128 stands for zero in the data rows.
Each row below has a hidden score, from 0 to 40, with 20 about the middle. What is it? The score is a weighted sum of the row's numbers plus the product of two more (or one squared), each taken from its middle value.
[117 178 124 108 137 135 162 130 127 211  91  92  87 163 149 129 131 119
 154 118  80 169 162 136] 22
[116 124 103 143  93 132 133 133 139  95 169 136 122 134 112 129 152 138
 102  96 120 124 117  95] 28
[158 144 197 127 152 161 105 142 184 105  87 116 106 160 189 152 124 144
 161 157  98 128 125 153] 25
[155  85  95 136 177 165 201 144  87  68 164 143 188 100 145 132  89 159
 178 116 201  85 138 139] 19
[139  87 171 146 112 147  66  96 115 152 114 127 167 114 138 153 144 127
 118 154 119  97 128 162] 25
[147 176 114  74 153 136 173  86 165 170  99  78 150 120 136 115 133 124
 201 156 154 125 129 104] 5
[146 190 176  66 119  72  49  68 151 212  30 144  69 184 141 142  98  97
 103  79  82 184 141  93] 8
[101 179 183 109 138 174 132 152  66 186 132 102 147 100 105 119 172  56
  92 148 129 157 155 157] 16
[145 126 184 126 118 120 133 126 116 139  69 122 118 122 159 137 113 120
 177 133 115 127 170 181] 18
[122  86 152 121 116 210 142 180 142  88 161 158 199 158  77  57 158 124
 113 119 139 135 116 105] 20
[115 224 176 107 164 137  48  99 138 140  59 128 101 144 110 131 137 168
  85  52 117 176 137  77] 20
[140  74  54 160 147  58 180 142 123  58 130 215 106 101 119 163  67 169
 151  55 180 129 138 140] 24
[103 116 165 152  81 168  89 172  96  79 193 167 143 109  99 148 186 203
  60  78 155 117 119  94] 22
[164 132 120 113 114  82  97  85 187 121  99 103 126 143 140 128  98 139
 138 168 113  90 110 103] 12
[159 130 110 124 126 120 138  99 141 157 122 131 165  70  94 111 141 118
 182 178 133 133 102 150] 13
[180 145 130  95 159  85 119  98 184 114  43 158 126 175 161 139  57 143
 157  91 171 161 123 115] 12
[106 195  93 124 167 121 119 103 182 145 107 117 113 127 156  90 142 104
 124  75 115 164 125  61] 17
[118 145  43 140 162  99 167 114 154  90 139 178 100 123 120 104 136 114
 114  77 168 147 134  96] 34
[155 208 116  79 124 148 108  81 123 197  99  96  95 112  56 151 156 130
 159 128 107 150 104 107] 5
[116  90  84 111  98 174 173 141 132 133 124 116 114 129 137 174 169 136
 215 189 107  30 110 136] 32
[ 58 137 137 129  77 185 128 167 120 134 176  91 121 122 131  65 223  78
 100 151  94 128 124  86] 24
[166 123 112 139 110 111 156 113 144 111 154 145 165 119  81 130 125 190
 157 138 147 159 140 124] 21
[130 145 126 111  97  79 116  90 125 154 108  86  98 134 109 146 134 128
 127 133  95 137 129 131] 17
[ 96 158 127 120 118 173 123 142 174 105 122  85 124 146 157  91 168  82
 174 145 134 119 109 101] 23
[134 154 226 116 101 137 114 141 136 183  77 121 149 132 168  97 142 111
 132 146 145 158 148 153] 8
[ 71 127 179  80 122 205 128 132 105 136 171  63 132 160 157 164 159  74
 123 136 111 129 130 164] 28
[124 104 124 142 112 100 151 171 143  67 160 135 126 125 187  98 121 111
 133 125 126 110 144 109] 16
[148 165  91 128 171  81 136  93 184 138 107 167 112 156 155 114  82 128
 100 124 172 151 127  93] 15
[149 102 176 127 106 140 134 138 118 123 124 108 164 121 164 103 166 149
 122 198 124  84 108 143] 14
[128 145 111 117 182 127 184 107 175 129 113 166 124 114 142  72 108 143
 178 141 161 142 132 136] 16
[143 136 133  95 144  99 104  65 230  66 112  78 110 169 133 138  41 153
 182 101 142 104 110 145] 21
[112 145  93 111 123 160 147 160 171  69 157  87 118 152 150 124 174 137
 148 133 149  85 136  85] 24
[124 126 145  99 133 106 168 129 164 145 112 134 152 140 170  41 124 141
 105 160 163 115 140 120] 9
[133  83  85 136  72 167 180 159 125 115 189 142 165  92  49 108 210 189
 145 153 125 115 115  86] 14
[181 165  63 125 175 127 163  94 166 139  77 103  91  94 124 112 129 125
 213 151 124  95 112 147] 22
[103 105 148 147 147 141 134 168  99  61 137 155 170 105 147 213  87 124
 138  97 155 118 163 180] 9
[169 112  52 166 119  27 133 119 107 123 149 212  98  87  93 121  61 197
 103 102 147 166 147 158] 23
[128 134 135 113 142 158 133 120  85 193 141  93 167  98 100  51 186 113
 139 187 112 135 117 119] 19
[114 162  20 119 170  56 149  48 166 108 102 156  64 119 119 149  43 179
 151  56 152 131 122  76] 18
[149 159 124  87 167 150 186 110 135 121 125  96 167 112  94  91 123 137
 175 150 132 145 139 120] 12
[127 158 129 186 145   0 106  65 106 176  62 170  60 131 173 210  45 153
 103  97  82 149 146 171] 26
[ 85 156 209 161  73 125  72 118  85 126 195  83 141 134  31 157 128 118
  39  92  95 192 137 147] 27
[156 143 109 120 143  96 108  68 204 123  60 125 108 218 171 140  50 185
 150  85 141 117 137 132] 23
[115 165  83 114 135 143 137 117 172 112 122 125 109 148 148 106 143 116
 132  97 133 142 110  68] 22
[127 145 139 112 150  86 111 113 180 117  67  92  77 180 221 174 144  89
 156 135 115 118 130 111] 21
[145  58 145 120  54 189 170 201  57 106 175 151 144 175 170  71 168 159
 121 158 113 110 135 150] 37
[ 89 147 147  95 137 184 129 129 126 149 106 100 130 110 101 147 174  53
 195 160 129  78 114 130] 21
[112  56  54 119 188  96 178 156 129 159 122 133  85 132 176  98  78  98
 171 127 130 143 145 174] 20
[116 120 173  80  86 177  97 169 102 184 120  98  85 158 146 147 223 121
  87 169  71 133 122 155] 18
[155 109 231  68  71 211  47 132 164 116 135  51 123 168 126 120 182  89
 134 172  98  89  86 109] 10
[122 123 118 100  70 195 103  80 136 115 137  71 151 135  74 160 191 130
 123 135 101  96 116 108] 14
[ 94 107 150 139  93 131 107 122  80  93 207 106 156 110  65 134 120 139
  69  73 120 148 146 128] 24
[132  81 138 167  97 105  98 126  72  83 206 127 175 117  60 103  67 142
  53  65 100 182 138 110] 23
[143  86  41 119 157  89 231 119 146 117 152 134 127 108  85  60  67 190
 147 135 147 165 125 114] 6
[ 95  97 114 139 100 165 175 166  95  91 208 145 131 110 114  85 162  86
 109 124 116 157 134 102] 25
[140 128 166 102 146 163 143 137 181 104  99  97 163 140 194 124 136 127
 155 202 184  68 106 149] 8
[123 161 148 135 104 130 129 166 141 103 134 119 124 132 140  95 171  99
 120 102 110 175 136  86] 24
[103  69 131 204  96  99 115 173  16  95 204 255 160  51 101 168 127 139
  58  66 165 113 158 119] 11
[ 90 177 142 139 114 140  69 138 156 158 101  92 106 137 100 110 180  68
  94  87 108 153 126 102] 31
[ 86  99 163 143  61 145 111 204  38 148 219 142 122 126  99  92 171 120
  39 114  74 164 135  96] 25
[101 143 124  90 165 144 111  99 183 136  98  68  85 155 156 171 101  47
 187 139 105 105 113 150] 23
[147 172   0 114 163  83 173  65 185 132  73 162 113  94 125 195  97 228
 235 104 165  97 103 100] 14
[136 138 136  77 123 168 131 155 170 146 102 100  78 167 192 119 168 167
 156 173 111  72 107 117] 18
[117 191 138 111 188  68  71  63 121 140  75 155 130 103  80 117  44  76
 127  15 136 239 175 123] 19
[153 141 129 105 128  48 148  75 148 123  98 103 117 167 138 130  56 158
 129 116  98 182 146 144] 17
[108 181 175 144 130  98 134 140  89 183  74 102 118 166 154 172 111 107
 133 124  99 147 150 209] 27
[127 155 113 142 201 105 166  99 103 160  75 149  98 117 134 126  64 101
 162 117 149 132 136 151] 19
[191 135  94  82 123 168 148 125 174 143 118  87 112  93 133  60 180 140
 203 230 131  85  80 152] 15
[124 141 199 109 137 186  89 156 113 103 136 151 128 162 151 146 145  99
  92 102 122 141 140 126] 31
[107 131 109 136 123 113 141 130 169  85 156 130  92 152 137 124 127 137
 110  95  96 143 126  96] 29
[ 89 214 172  81 119 191  65  95 111 175 139  56 141 120  44 132 166  50
 129 111  77 172 132 126] 25
[161  67 106 128 123 118 187 145 108  76 139 178 165 104 169 151  75 169
 188 151 162  91 136 138] 15
[108 193 168 147 171  84  72  72 125 181  68  80 101 177 176 194  62  96
 124  95 129 142 143 192] 29
[102 138 116 129 141 148 152 159 101 150 108 107 134  95 106 115 142  77
 175  95  97 152 147 156] 16
[145  92 150 112 112 149 158 135  85 154 143 119 151  98 100 150 138 131
 147 181 103 108 122 163] 18
[170 121 193 120  88 113 101  94 131 169 120 106 131 119 114 169 148 135
  96 177 105 124 120 146] 5
[173 165  81  90 171  85 102  73 193 186  44 174  72 147 139  63  95 109
 175 108 152 169 103 117] 19
[157  86  84 119 139 103 137 146 173  37 138 155  86 162 190 122  74 231
 114 120 155 113 129 137] 28
[122 128  73 150 123 121 162 155 157  84 122 150 141 115 185  69 126 144
 135 121 159 115 125 117] 18
[118 173  87 112 154 104 140  80 148 140  91  93  99 143  91 106 128 116
 170 118  97 153 126 112] 25
[140 138 130  80 143 132 125 142 147 176  63 139  95 189 146 109 132 100
 171 154 135 108 133 132] 24
[152 144 163  69 156 146 143 123 207  85  93 105  71 186 169 131 135 178
 192 180 114  78 101 133] 25
[211  52  57 148 128  43 120 112 132  62 122 158  89  45 117 122  96 172
 154 106 146  89 107 108] 22
[114 100  90 160  87 109 142 153  72  88 184 174 136  99  44 154 158 197
 115 100 129 140 120  81] 21
[ 92 181 150 100 116 175  84 134 167 131  87  83 146 139 146 115 187  73
 125 131  72 110 109  89] 18
[145 132 150 119  94 104 103  93 127 171 110  73 102 115 138 140 111 126
 126 169  92 106 110 172] 15
[128 129 124 139  85 118  89 129  79 161 195 120 152  95 103 128 153 116
  53 157  81 130 118 112] 22
[ 95  85 145 132  87 178 112 174 149 102 170  89 158 139 129 103 163  75
 108 150 102 124 135 110] 17
[135 149 158 103 155 161 122 150 168 136  89 115  72 153 175 141 147 144
 163 183 112  84 110 165] 26
[157 122 133  86 129 133  67  83 182 128  99 142 117 169 125 191  99 109
  94 107 115 120  86  99] 2
[122 149 142 128  83 167 107 152 137 140 153  89 154 137  91 102 181 104
 115 127  67 157 137 119] 24
[124 144  90 147 200 113 196 111 134 116  78 163 134 122 160 166  71 156
 217 108 184  96 144 177] 20
[155 150 205 110 113 135  97  94 188 166  82  48 135 164 215 160 129 127
 126 191 108 134 114 140] 1
[105  58 114 122 139 106 110 133 100  74 164 143 130 142 143 169  57  97
  96 111 151 113 133 176] 27
[ 95 135  68 127 186 117 156 123 122  93 180 138 108 119  64 144  66 158
 110  66 160 152 129 109] 20
[130 104 134 123 119 132 155 140 114 147 115 127 119 139 171 167 163 144
 176 186 126 109 122 147] 29
[148 118 147 157 101 136 108 154  71 145 168 139 161  92  73 102 126 137
 103 136 106 171 150 157] 20
[162 159  65 149 186 122 186 111 141 124 126 128 153 125 115  94  79 172
 173 140 174 143 130 142] 21
[131 173 114 153 199  76 152  75 143 139  82 172 138 110 122  82  78 167
 141  89 165 179 148 127] 14
[126  74 106 154  97  78 145 152  62 132 161 204 141  98 145 104 148 167
  63 136 139 141 135  97] 15
[103 217  93 109 198 131 111  87 248 122  34  90  83 162 186 101 117  82
 190  87 137 131 124 106] 27
[123 127 115  97  71 175 112 119 131  76 181  48 126 144  54 188 130 181
 147 145  90  52  99 120] 24
[164  80 139 135 155 134 148 189 159  33 140 184 115 144 178 126 121 208
 133 136 168  98 141 137] 20
[ 96 111 149 151  55 181  76 147  94 118 176  82 113 136  79 212 173 108
  97 176 112  66 115 169] 34
[ 87 114 136 117 109 103 114 114 165 103 185  97 164 137  43 100  80 141
  94  77 122 144 103 121] 19
[182  60  93 184 110 103 169 152 116  79 141 170 185 111 156 170 134 201
 155 178 177  46 109 150] 19
[130 106 119 137  98  87 143  96 129 144  92 108  97 148 168 198 154 136
 142 151  89  94 126 182] 26
[127 154 114 144 134 131 116 141 147 131 129 142  69 140 106 142 150 202
 114 125 149 109 113  77] 19
[124 174  59 163 190  69 194 112 188  86 122 178  86 151 168  42  75 113
 131  79 174 151 130  76] 35
[131  55 108 160 103 163 157 181  98  42 181 152 153 122 132  82 168 156
 140 136 152  69 118  88] 24
[112 205  96 124 165 123 122 101 151 200  99 117  99 114  84  85 117  92
 132  87 103 194 133 102] 17
[176  94 115 136 140 152 165 168 157  14 159 197 133 123 155 112 126 224
 160 131 166  97 130 130] 23
[127  78 183 163  87 146 102 128  87 123 171 109 171 119 127 157  98  59
  83 106 108 137 151 170] 23
[126 121  66 120 196 117 162 122 170  97 118 121  98 139 170 140  56  89
 174  77 141  94 137 130] 23
[164  96  77 114 149 153 182 113 149 121 141 133 167 105 168  79 151 176
 180 200 158  75  97 122] 20
[153 166 109  87 176 125 130 108 226 131  40 124 115 190 167 114  88 140
 208 106 166 154 122 104] 11
[127  93 136 131 109 126 158 179 114 109 152 149 146 125 165 134 152 141
 106 165 142 114 118 131] 13
[121 128 179 133 138 138 142 157 135 132 129 133 169 105 196  91 176 124
 144 177 163 103 124 129] 10
[147 124  84 108 141 151 121  88 143 127 139 107 152 120  91 106 120 126
 152 171 168  92 108 107] 16
[140 132 103 111 173 153 184 145 119 143  85 102  93  99 155 138 169 117
 202 162 130  82 134 150] 18
[144 177 163  90  94 161  93 138 186 110  83 110  96 156 116 141 176 213
 154 138 135  86 107 110] 18
[126 130  97 183 161  73 189 144 110 101 172 200 117  94 120  26 106 144
  73  70 153 198 167  57] 15
[152  53 101 110 101 122 183 175  96  76 163 120 130 118 155 149  89 143
 163 147 142  77 136 155] 17
[143 140 203  75  83 166 117 138 165 144 119  81 149 158 188 126 146 132
  86 194 116 141 136 133] 3
[129  84 132 138  96  62 105 103 143  95 172 132 115  80  75 151  72 145
  72 119 122  75  94  84] 8
[136  47 150 157 128  90 159 175  92 100 149 159 125 137 168 114  68 132
 115  99 114 118 140 179] 23
[174 197 128  80 130 178 111  93 152 166  99  44 122 111 136 123 161  63
 191 183  77 112 112 114] 19
[108 118 112 124 166 123 116 120 128 150 107 119  91 121 116 185 122 110
 130 127 115 113 123 127] 16
[126  88 126 100 126 164 168 155 129  99 149 139 171 108 160  84 176 118
 150 154 148  90 123 112] 14
[105  84 141 172 137 132 136 169  71 111 183 155 145  77 108 129 108  72
 117  74 103 178 132 129] 13
[ 90 152 156 114  74 210  98 176 175  95 153  73 145 151 140 132 204 119
 127 133  89  86  92 100] 23
[106 173 139 122 175 197 120  88 110 145 153 121 143 113  72  90 111  39
 122  82 136 183 128 116] 27
[157  87 159 109 119 179 136 197 107  26 220 188 148 114  76  96 132 205
  76 106 176 120 144  83] 18
[132 150 127 147 148 148 104  78 152 104 111 112 149 142 105 139 120  90
 119 112 106 136 109 111] 26
[173 112  90 112 136 102 126 134 157  92 124 213 158 139 112  58  71 167
 118  65 154 161 145  83] 20
[125 118 140 148  90 124  84 112  77 168 180 144 169  69  40 122 161 134
  57 114 127 165 137 124] 13
[135 173 108  92  86 135 107  81 203 117  91  67  69 152 161 199 135 140
 202 175  93  65 110 139] 26
[ 82 132 105 134 147 155 150 159  97 146 140 140 121 140 113 160 132 111
 121 118 144 136 154 145] 26
[140 141 129 144 166  97 162 133  82 147  92 168 128  99 126 103  75 126
 161  92 146 183 160 133] 11
[111 141 121 124 142 153 156 174 180 107 136 126 122 142 119  62 137 105
 134  97 110 160 126  97] 21
[144 155 149 126 126 148 160 116 131 162 140  85 137 132 104 112 123 152
 135 154 121 118 122 132] 15
[150 147 158 119 180 118  98 113 161 116  86 175  87 155 157 116 122 132
 131 131 103 130 144 159] 35
[118 137 119 165 114  59 130  98 127  98  85 108  74 180 169 145  50 159
 136 124 123 139 154 194] 39
[130 132 168 121 103 169  54  86 120 179 121  80 158 107  81 173 180 101
 106 152 115 126 110 134] 7
[ 96  80 127 132 149 140 141 153  63 163 157 136  97 107 113 124 121 119
 105 120 136 122 128 149] 20
[132 134 140 149 118  90  94 101 134 152  91 112  75 159 136 140 110  81
 117 126  77 155 138 137] 30
[145 121 121 157 116 132 130 146 101 176 158 132 129 106 147  54 160 108
  65 172 128 155 145 121] 19
[145 121 166 142 135 116 118 131  96 148 108 108 143 123 112 119 119 165
 128 154 110 153 141 166] 17
[116 179 112 104 126  73  75  60 177 135  67  91 102 155 112 224  77 143
 128  99 126  98 110 131] 11
[157 111 127  72 170 217 137 171 208  60 145 121 119 143 144 139 164 188
 192 145 158  67 115 103] 21
[157 105 118 134 126 133 125 123 146  52 150 137 144  91 104 171  81 158
 119  90 162 133 121 129] 13
[127 120 162 145 134 122 102 119  92  73 183 151 182  97  64 143 117 139
  86  76 138 189 145 129] 20
[108 173 128 136 162 167 148 172  80 170 107 140 163 115 139 132 141 119
 213 108 111 162 165 172] 32
[104 138 117  84 108 222 108 125 155 137 179  12 138 133  53 162 181  59
 115 173 103  78  93 120] 8
[ 63  95 140  95  99 179 123 138  82 173 168  72 132 144 116 180 180  81
 120 201 125  89 108 147] 23
[129 135 133 127  95 135  99  83 160  86 109  80 121 155 104 177 145 128
 159 122  68  77 109 123] 31
[161  70 110 113 105 160 157 190 131 118 128 132 116 175 174  95 159 152
 162 163 111  53  98 138] 31
[132 112 131 112  64 166 138 166 154  50 183 110 131 137 150 103 194 168
 135 174 133  72 116  91] 25
[111 139  99 137 242  78 161 117 138 107  99 170  86 127 142 108  56 102
 172  61 159 168 142 117] 20
[ 92 129 107 177 136 143 150 159  75 168 123 129 144  88  70  97 128  52
 125  97 112 211 142 122] 12
[140 181 168 162 149  97 103 104 181 142  70 125 141 153 196 111  78 145
 112 131 162 139 113 138] 13
[112 130 192 119  84 134  86 155 103 180 136 138 185 125 111  76 196  92
  38 158 113 147 126 121] 14
[ 87 159 140 118 122 132  96 112 130 137 112  87  98 155 177  89 153  39
  98 109  68 141 146 117] 37
[136 101 125 149 135  64 170 152 100 140 124 223 168 117 172  87  98 146
 107 130 171 149 157 123] 6
[142 185 117  72 171 126 132 104 205 144  35  81  90 215 165 103  92 151
 205 133 117 123 110 169] 29
[126  92 138 163 119  90 109  98 113  49 182 143 124 136  80 161  48 155
  41  73 132 133 128 110] 28
[133 167 157 110 147 116 129  74 162 155  70  76 148 142 139 104 134 114
 167 175 138 130 124 173] 17
[121 154 236  77 106 199  75 138 127 160  76 110 159 183 145 148 160  88
 120 115 136 145 132 153] 17
[113 162 154 137 168 130 120  98  94 215  81 126 128 117  85 120 127  65
 136 112 126 147 134 168] 22
[155 186 101 103 194 124 141 121 180 120  67 149  72 142 138 145 151 219
 152  76 153 112 126  74] 14
[122 108  82 150  92 119 183 105 119 110 181 126 114 100  93 139 164 201
 146 118 110 101 128  89] 23
[114 140  68 125 148 151 126 156 108 140 150 111 106 114 137 188 135 122
 100 152 137 107 122 146] 21
[ 82 137 102 168 118 120 103 123  41 165 175 146  95  98  65 166 129  80
  56 104 122 166 151  93] 26
[145 100 130 144 111 119 171 184  95  97 143 138 147 128 174 147 106 180
 152 141 156 105 155 173] 17
[122 156 130 133 137 163  84 138 116 134 147 164 135  97  64 109 163 190
  80 113 151 142 123  56] 12
[113  77 137 182 122 102 140 173  68 170 169 179 163  97 113  38 154 125
  55 173 133 188 161 118] 9
[100 122 162 112 143 163 132 141  84 183 130  84 143 133 119 109 156 103
 110 141 134 148 151 178] 19
[142 124 109 108 145 113 184  88 170 115  94  89 103 158 153 118  91 155
 198 146 130 123 110 160] 20
[116 174 137 170 170  50 132 127 155 150  67 181  51 148 159 147  88  72
 114  44 125 185 154 109] 32
[134 122 176 131 140 135  85 110 114 124 116  97 142 153 160 168 111 128
  84 125 124 138 140 149] 19
[102  72  69 143 122 147 142 164 107 107 172 134 126 111 100 205 149 121
 143 170 159  65 109 151] 25
[100 133  92 118 156  95 180 163 147 104 148 157  96 133 149  98 110  95
 134 118 166 131 137 105] 19
[130 183 158  67 138 193 105 142 152 136 114 115  94 133 134 148 187 175
 117 118 109 135 101  79] 8
[ 84 195 211 156 117 119  31 106  24 225 107 139 115  96 107 180 148  36
  45  88  78 185 166 139] 27
[142 112 199  71  87 197 104 173 128 101 166 118 156 144 109  85 195 157
  95 139 106 132 130 139] 23
[161 118 152 184 120  73 129 143 117 141 102 167 116  97 138 185 106 155
 149 132 105 129 142 142] 14
[112  96 125 153 155 127 178 123  78 144 132 148 139 129 108  83 132  60
 119 118 107 162 165 133] 26
[156  59 135 146  95 159 133 177 133 106 150 149 181 120 178 133 162 165
 123 186 155  65 122 134] 15
[148  89 135 131 118 130 147 144 127  93 153 143 152 126 168 119 142 157
  92 141 137 120 125 142] 19
[141 146 123 116 203 111 153 127 122 174  91 131  92 139 152  53  51  35
 145 117 103 198 140 213] 33
[167 153 153 144 136  67 150 103 146 133 106 135 134 148 109 124  95 147
 115 134 109 140 124 180] 27
[121 192 220 141 183 175  97 121 135 186  58 139  67 157 133  85 156  58
 119  79  90 182 141 123] 34
[110 139 132  95 120 205 130 150 196 109 111  82 125 150 172 124 187  97
 187 179 128  87 101 114] 20
[ 84 130 104 160 171  92 152 141  50 104 214 188 135 111  45 100  95 145
  60  19 168 221 152  94] 27
[150 182  99 147  66 104 143 107  91 137 123 154 151  78  33 145 146 243
 114  61 155 150 150  82] 10
[ 99 212 122 113 166 108 146 125 142 178  27  77  71 180 182 214 112 123
 189 127 106 160 159 197] 26
[112 135 115 128 150  87  90  66 150 114 112 127 119 162 122 161  98  96
 109  78 102 149 138 113] 27
[130 134 119 127 152 141 129 112 160 110 126 128 161 132 169  81 108 155
 149 146 182 119 116 119] 16
[ 93 113 166 151  95 143 101 138 108 148 152 173 169  96 121  80 164  96
  56 114 134 164 137 101] 12
[142 172  77 135 205  85 151  64 145 147  41 157  98 117 118 168  60 113
 197 120 180 131 140 131] 17
[178 149 151  87 110  94  84 126 138 139 108 167 136 149 123 109 155 142
 113 110 104 148 120  87] 19
[126 143 144  95 162 121 117  98 167 125  84  96 140 156 179 130 128 120
 159 169 160  71 110 131] 16
[152  99 195  89 108 210  67 167 126  83 130 128 142 147 159 159 198 118
 126 199 123  97 126 166] 33
[112 148 129 105 120  99 132 136 134 132 124 121 133 133 128  88 122  96
 101 109 102 171 126 101] 19
[130 117  97 122 130  77 181 129  85 157 122 151 102 103  96 152 100 140
 158 169 143 126 125 152] 15
[ 95  80 130 166  86 135  86 145  50 157 173 129 116 130  77 190 146 116
  46  86  95 118 126 128] 25
[130 123 181  75 101 220 142 164 168 156  91 116 159 181 149 102 172 105
 184 142 151 140 138 156] 17
[128 201 158  70 138 204 100 121 135 191  69  86 152 137 105 151 174  46
 200 126 135  97 114 121] 17
[113  88 120 166  85 186 104 162 159  80 165 104 134 134 166 146 192 121
 109 147 142  67 112  76] 21
[111 107  57 129 179 104 167 110 138  99 143 157  93 104 156 184  89 132
 157  93 129  95 120 106] 21
[145 105 163 160 131 146 138 203  97  95 184 195 108 100 127  87 150 183
  55  97 125 180 141 110] 19
[157 107  52 139  97 105 158  95 117 104 153 141 118 120 108 168 123 203
 110 112 127 123 126 105] 16
[143 186  52 115 228  93 131  87 132 138  84 147  90  98 113 140  72  86
 151  51 154 150 123  92] 19
[187  53 168 113  79 145 120 146 143  99 121 176 138 139 164 121 144 154
 123 150 107 108 106 106] 15
[120 172 199 161 130 105  49  65 107 198  59  91  99 139 172 191 137  71
 122 126 102 124 139 159] 27
[193 124 130  97 115 142  93 102 191  97  77 127 117 169 167 130 121 166
 189 146 112  70 105 114] 25
[116  87 186 149  91 140  73 120  54 125 118 185 166 103 129 172 112 113
 126  91 119 116 153 135] 25
[125  70 162 111 109 198 101 214 130  58 200 165 145 103 125 123 184 151
  86 114 138  84 134 109] 17
[112 139 196 132 101 147  63 111 119 130  89 145 161 104 189 212 123  65
 138 138 134  77 123 159] 19
[164 107 132 151 102  98 121 124 116 128  96 138 134 129 145 196 130 188
 130 178 132 106 135 146] 18
[127 114 152 137  88 129 124 160 150 136 155 142 165 107 138 109 124 136
  89 151 136 126 117 102] 2
[ 87 178 150 145 123 147  80 121  43 206 126 133 130  93  25 150 158  63
 100  60 110 180 137 122] 24
[123 108  81 161 122 102 148 128  87 122 113 159  67  75 126 141 105 135
 141  84 120 144 146 120] 21
[150 159  98  75 130  82 155  91 214  72  62  58 108 173 171 187  77 143
 232 166 113  71 119 172] 21
[120 111 141 131 111 117 106 133 105 171 158 138 163  80  35 110 113 124
  91 115 116 133 123 154] 10
[109 167 185  92  92 173  60 119 149 222 119  22 135 157 137 126 224  95
 128 223  51 124 106 160] 24
[141  92 122 156 102 128 133 139 102  97 115 145 146 127 118 129 136 123
 140 105 124 115 148 129] 26
[121 112 178 149  93 155  76 136  25 149 196 122 179  81  79  94 141 115
  55 128 111 162 120 129] 20
[184  46 130 104  77 148 163 171 120  70 134 198 143 155 194 140 156 162
 204 177 151  18  91 128] 31
[117  81 135 138  88 125 137 156  73 113 191 143 147 111  86 128 159 136
 111 118 119 117 137 111] 23
[129 152  89 111 153 138 131  98 187 156  52  89  84 150 170 174 122 117
 241 147 124  91 126 157] 27
[104 148 160 141  76 126 112 169  84 167 112 129  98 121 141  92 172  84
  79 126 107 180 153  77] 18
[120 151 164 112 102 113  82  88 108 163  97 107 133 143 145 215 109 108
 122 148 105  99 137 171] 26
[106 151 154 108 134 186 148 138 133 156 119  53 148 162 148 204 130  95
 155 189 152  79 124 154] 20
[132 208 200  90 157 174  60  88 219 102  79  78  93 173 137 115 118 126
 126 118 120 132 107 143] 29
[150 135 130 168 133  86 145 109 101 128 117 159 116 107 118 129  84 112
 148 111 114 167 152 157] 24
[123  40  97 104 191 167 155 154 122 115 150 123 143 130 167 176  63  36
 161 184 134  85 124 182] 26
[108 150 185 116  99 151 123 157 133 181 132 118 164 132 143  52 155 102
  92 171 123 168 125 114] 7
[ 98 153 122  98 114 115 143 116 162 126 123  81 129 159 190  88 130  88
 136 126  99 153 136 130] 24
[173 154 164  79 115 156  71  90 182 145  57 118 143 184 183 130 117 127
 170 120 130 126 131 124] 17
[122 106  83 196 142  56 149 131 113 149 124 173 114 129 140  92  99 147
 106  82 135 166 148 123] 24
[127  94 121 112 187 186 134 144 102 128 134  84 114 133 158 151 129  49
 161 203 119 124 136 165] 36
[ 75 133  92 136  91 162 136 166 121  79 183 137 137 115  92  92 210 165
  98 101 148 144 134  42] 20
[106  65 170 136 153  86 119 105 116 111 134 141 136 133 160 122  46  64
  84 109 117 157 148 187] 21
[137 184  89  95 178  76 136  98 222 101  34 126  97 169 226 141  90  94
 183 107 131 104 129 125] 25
[142 150 170  96 124 162 110 110 186 155 129  91 146 159 201 104 148 124
 165 188 144  63 116 129] 29
[ 88 148 122 107 101 127 138 151 140  89 156 104 129 151 148 105 183 145
 114 124 126 113 114  83] 25
[119 129 156 170  95 100  97 149  58 176 123 172 145  77 107 205 126 144
 126 131 109 135 139 135] 19
[ 79 215 150 111 157  83  84  82 165 185  87 112  85 169 116  90 125  45
  84  59  95 210 148  84] 29
